Named moves, each a turn or a mirror, and the order they were made in; the first pair answered
q_445 (before |-> after):
[5.2 -3.4 -0.1 6.1 -2.0 14.1 22.6 26.2 -4.6 3.2 0.9 -5.5 -29.8 1.1 -7.1 7.9] |-> [6.5 -5.2 -3.3 8.9 -2.8 11.3 19.5 21.5 -11.2 2.1 9.3 -2.5 -32.1 -0.4 -10.2 13.5]
[10.7 1.1 8.5 -13.4 11.8 -3.0 -2.0 12.3 11.0 -15.4 -9.1 -12.9 19.7 -1.8 3.3 5.8] |-> [10.7 -1.4 13.8 -9.3 16.0 -9.7 -3.6 -6.0 0.5 -17.3 11.1 -1.7 17.3 -2.4 -2.3 15.6]
[9.7 -2.8 2.1 7.0 8.5 7.8 31.9 1.1 -13.1 21.6 11.1 -2.9 -32.4 6.2 -29.7 34.0] |-> [6.7 -5.7 2.7 10.6 9.4 17.6 30.4 32.7 7.3 22.4 -28.0 -15.7 -27.5 4.2 -17.0 9.8]
q_24 (before |-> after):
[1.6 -28.0 1.9 20.8 16.4 6.0 -1.3 21.5 36.5 -9.5 -30.6 18.9 18.5 -27.5 -16.2 12.1] |-> [3.6 -25.4 5.1 10.5 15.7 -16.5 -5.1 25.5 27.4 -31.8 -2.6 25.1 25.7 -32.6 -10.8 8.5]
[-13.6 5.7 4.6 10.6 7.3 -7.0 23.2 -9.6 -12.0 -0.4 -3.0 -0.7 12.5 -1.1 -3.5 7.6] |-> [-12.1 3.2 6.8 10.1 8.4 -9.2 19.9 -13.6 -13.6 0.9 -6.2 1.4 11.9 -0.6 -2.5 7.5]
[15.0 -26.0 -20.7 7.9 -3.6 -15.7 -0.5 -22.0 12.4 2.0 5.1 -34.2 -18.5 4.8 1.8 30.5] |-> [12.4 -29.2 -19.2 12.2 -1.5 -8.5 -4.5 -23.0 23.2 5.4 -7.2 -31.0 -15.3 5.4 1.2 25.3]
[8.5 6.4 -6.4 -0.1 6.7 29.7 20.4 14.1 0.1 8.5 -7.3 -11.1 -10.5 25.8 -20.3 28.8] |-> [3.6 1.0 -1.7 7.0 10.0 32.1 14.5 7.2 18.1 7.7 -28.2 -6.1 3.1 17.3 -23.5 21.3]
q_918 (before |-> after):
[4.0 -8.9 -3.5 0.2 8.3 -7.4 -9.9 18.0 -1.7 -15.0 1.8 -26.0 4.6 0.6 -12.9 14.9] |-> [-0.2 4.7 5.8 -7.5 -1.5 -9.6 -8.4 -8.1 -19.6 -7.6 31.4 -6.3 -8.3 7.8 -3.9 8.9]
[5.5 -2.3 4.1 0.2 -22.9 4.6 10.6 36.8 -18.4 22.5 -12.4 -19.9 -10.2 10.7 -3.4 -3.6] |-> [6.4 2.3 5.7 -2.5 -28.7 -0.4 10.6 24.5 -29.2 24.0 1.4 -7.8 -16.4 13.2 -1.9 -3.8]
[2.8 15.5 15.6 15.3 0.8 12.9 27.9 3.3 6.2 14.3 -7.4 58.4 4.3 -7.4 0.9 -10.6] |-> [1.8 4.2 10.8 18.7 7.7 16.4 24.7 22.6 19.7 4.7 -26.1 44.5 11.9 -9.2 -6.8 -9.9]
q_531 (before |-> after):
[-27.3 -0.5 8.2 -8.6 -12.0 0.7 -31.3 -12.7 -1.8 15.8 4.0 24.2 -5.2 13.0 -0.3 -39.3] |-> [-28.3 -9.3 12.6 -8.3 -5.8 -4.3 -33.6 -7.2 5.2 2.3 -6.3 28.4 4.7 4.4 -3.5 -41.2]
[-14.6 -2.2 10.0 4.1 -8.2 4.7 -10.3 -30.9 -11.3 5.6 -4.2 -2.7 6.2 -0.3 -1.0 0.6] |-> [-13.2 -1.6 13.2 2.0 -9.5 2.6 -11.2 -29.3 -9.6 7.0 -4.1 -0.9 8.5 -3.1 4.5 -0.8]
[6.5 4.7 -8.0 0.5 -5.4 3.0 7.6 -13.9 -14.4 14.9 21.2 -20.8 -24.3 11.3 -10.3 23.8] |-> [7.0 16.2 -2.3 -8.0 -18.5 -1.9 5.0 -11.6 -22.7 10.2 31.3 -5.3 -26.4 10.1 2.7 1.4]
q_998 (before |-> after):
[5.4 -10.1 -9.2 16.6 11.6 10.4 14.6 -10.7 -2.1 16.9 -2.6 4.2 -6.0 -4.7 -27.5 32.9] |-> [5.9 -11.4 -11.4 14.7 9.9 14.0 17.3 6.7 4.2 13.2 -12.6 -4.2 -4.1 -4.1 -27.3 25.9]
[-16.9 -0.1 -5.3 9.4 -8.1 23.1 34.4 18.8 -0.4 32.1 -32.8 -9.7 -24.3 14.8 0.1 -0.3] |-> [-22.6 0.9 -0.7 10.7 -8.5 14.0 27.8 -25.9 -13.2 37.9 -3.6 3.5 -25.9 23.5 -0.4 4.4]
[1.1 -2.2 7.1 -1.5 -0.7 5.5 20.4 19.5 1.3 5.2 -0.6 27.0 -4.3 -6.7 -6.2 2.3] |-> [-0.9 -1.4 8.0 -1.5 -3.1 13.2 16.6 15.6 5.8 12.9 -12.7 20.7 -4.9 -4.3 3.7 -10.9]
[7.6 5.8 -2.4 -10.7 7.9 16.6 -8.7 30.7 -9.7 -2.2 -37.4 -13.4 -20.4 -1.0 13.0 -12.7] |-> [-4.7 7.7 4.6 -5.7 0.7 18.9 -15.0 -23.0 -15.2 15.8 -23.2 -1.4 -28.5 8.6 17.2 -16.1]
Now pairs of rows:
(2 to 3 moves a pair)
[10.7 14.5 -9.0 -11.0 -5.3 -16.6 10.4 47.1 -0.4 -13.1 10.7 -22.8 -4.3 6.1 5.5 -8.3] |-> [-3.2 14.4 -7.1 5.2 -18.4 10.2 -0.8 1.4 12.9 19.1 -23.1 -26.0 -7.2 19.8 13.0 -28.6]  q_24 then q_998 then q_24
[21.4 -1.5 7.9 -14.9 17.4 12.9 30.6 34.9 3.9 -1.1 -22.1 -34.3 -10.0 3.1 3.2 14.3] |-> [10.2 -12.4 12.8 2.6 25.5 20.7 31.0 -7.3 17.6 16.0 -32.7 -15.3 -5.8 0.1 -12.3 27.0]  q_445 then q_24 then q_24
[5.8 6.7 -10.0 27.9 0.5 46.0 6.3 28.8 17.8 2.7 -55.0 -24.0 8.3 -13.6 -4.7 -7.0] |-> [11.3 -9.5 -2.5 19.6 30.8 4.6 -4.6 -2.2 3.9 -35.6 4.1 -0.2 30.8 -34.1 -36.7 40.7]  q_24 then q_445 then q_918
[0.6 -9.6 21.4 5.3 21.0 16.7 18.2 -0.9 4.0 6.5 6.1 10.3 -2.9 -0.5 -24.9 39.2] |-> [-4.9 11.9 28.8 2.2 -6.0 24.4 23.1 -6.6 -8.0 24.6 13.0 19.3 -18.5 16.5 5.5 0.3]  q_531 then q_445 then q_918
[-7.0 13.0 14.0 -3.4 -16.7 -13.3 6.4 -34.0 -19.6 13.8 45.5 25.5 -14.2 7.6 5.8 -3.7] |-> [-17.7 14.0 15.2 3.6 -22.4 7.0 -7.7 -25.4 10.0 16.8 -12.3 13.9 -1.6 4.7 32.2 -45.3]  q_445 then q_998 then q_445
[0.0 -15.8 -8.5 4.1 13.2 -16.0 3.4 -1.9 11.6 -9.9 -9.0 11.0 20.0 -19.9 -16.5 16.3] |-> [-2.7 -0.8 2.9 -10.1 -6.1 -25.7 -5.8 -19.4 -7.7 -11.8 15.0 24.1 12.6 -11.9 9.4 -7.2]  q_998 then q_24 then q_918
[5.5 20.0 20.0 -19.8 22.5 -31.6 -15.6 -43.4 -8.0 -22.8 31.7 -20.9 11.8 1.7 25.4 -8.3] |-> [11.1 15.4 8.2 -18.0 30.4 -32.7 -12.3 -37.8 -15.1 -20.1 36.4 -32.6 8.2 4.1 10.8 16.5]  q_531 then q_531 then q_24
[12.1 -28.8 -11.2 5.2 10.1 -2.5 5.2 18.6 7.2 7.8 -20.2 7.2 24.6 -18.4 -28.5 40.1] |-> [4.2 -19.8 1.3 7.8 -9.3 8.7 8.0 -33.7 -11.5 35.1 2.0 34.2 2.1 -5.1 -20.1 24.8]  q_918 then q_24 then q_24
[7.3 -14.4 2.2 1.4 17.7 -1.2 -10.6 16.1 27.5 -8.8 -32.3 -21.6 8.7 -23.5 -22.6 15.4] |-> [12.0 3.0 13.7 -21.6 -2.1 -28.6 -13.6 -19.3 -11.5 -18.5 38.3 8.9 -1.9 -16.9 -4.5 4.8]  q_24 then q_24 then q_918
[4.3 -6.5 -4.1 8.3 0.6 12.8 -4.1 34.5 39.3 -6.2 -51.2 -10.9 18.5 -21.4 4.6 -15.0] |-> [14.2 3.9 0.0 -19.1 -2.2 -24.9 -10.9 47.1 10.0 -43.3 8.2 -1.7 22.9 -23.1 16.1 -9.3]  q_24 then q_24
[-6.8 1.9 -20.1 -9.7 -3.0 -26.2 -32.9 12.5 18.4 -32.1 2.5 -2.6 35.0 -5.6 31.7 -23.6] |-> [3.0 2.1 -33.3 -13.9 -2.9 -23.0 -21.8 37.2 8.8 -30.4 4.5 -28.0 16.9 -1.4 22.0 -1.3]  q_918 then q_24 then q_918
[-21.7 1.7 21.9 10.4 -8.8 -16.8 0.3 -13.0 10.3 -2.7 -8.1 38.3 5.5 -10.8 30.1 -43.3] |-> [-17.1 7.8 19.4 0.2 -11.1 -28.4 5.4 -19.3 -13.0 -5.0 30.1 40.7 -11.2 -2.7 26.2 -28.7]  q_445 then q_24
[-16.2 -7.5 -29.4 -0.4 14.3 19.8 2.2 41.2 -7.7 41.7 -14.8 -11.4 -17.6 1.9 -22.6 23.4] |-> [-21.5 -15.1 -18.0 2.5 21.8 6.0 -4.4 -4.7 -12.6 39.1 18.7 18.6 -6.4 -8.0 -38.7 39.9]  q_24 then q_445
[-24.4 -13.4 32.0 4.5 -17.1 -24.6 -6.3 -18.3 5.6 -42.9 36.2 34.6 38.3 -11.0 9.4 -17.8] |-> [-16.0 -9.1 23.7 -2.0 -13.1 -31.0 -1.5 -5.7 -10.0 -50.2 53.7 24.6 28.1 -11.4 0.9 2.1]  q_24 then q_531
[-6.3 -30.1 1.5 0.0 27.3 -33.7 -34.9 3.2 -5.0 -26.1 15.0 9.8 28.6 -24.7 -23.5 38.2] |-> [-13.4 -9.8 20.8 -8.8 -5.6 -34.3 -30.3 -36.0 -25.1 -7.3 42.0 36.2 9.9 -5.5 7.8 0.0]  q_445 then q_918
[8.4 2.1 8.3 -7.0 -7.6 2.6 15.6 22.3 6.2 5.6 -19.7 38.4 1.0 -4.6 17.6 -31.5] |-> [9.0 3.7 5.0 -4.2 -8.6 7.6 29.2 -7.7 -13.5 26.2 7.2 45.9 -19.8 4.1 -0.5 -1.3]  q_445 then q_24 then q_24
[7.5 0.3 -6.6 -17.0 8.4 -24.5 -16.7 22.2 -10.5 -29.1 33.3 -27.7 6.4 2.6 -4.0 22.8] |-> [-0.4 5.7 -13.8 -0.2 -8.6 12.7 -15.9 8.6 -3.3 12.5 -13.4 -55.3 -12.6 24.1 13.5 -4.8]  q_24 then q_445 then q_998
[-8.5 -12.2 8.6 1.6 15.6 -5.8 -5.1 -0.6 15.2 -19.2 -4.1 21.9 21.0 -20.8 -4.1 -1.3] |-> [-6.9 7.6 15.4 -7.7 -5.8 -10.6 1.4 -3.7 -4.9 -9.9 23.9 25.7 0.9 -8.0 16.3 -22.9]  q_24 then q_998 then q_918
[-11.5 -4.6 -1.2 6.6 5.1 2.9 15.7 29.3 -12.2 -4.8 -29.6 -9.8 10.0 -23.7 13.8 -36.0] |-> [-9.5 1.3 -2.0 -6.2 3.8 -20.7 21.3 9.4 -42.5 -15.1 29.1 2.8 -0.1 -23.1 5.3 -14.6]  q_24 then q_24 then q_445
[13.8 10.9 -5.3 -3.3 -3.4 -14.3 15.1 -5.4 -27.8 0.8 36.1 -5.8 -14.2 11.6 -17.8 30.9] |-> [10.2 5.8 -13.9 9.5 -2.8 20.9 19.8 20.4 3.7 24.7 -29.1 -29.9 -14.8 14.5 -12.7 11.4]  q_24 then q_445
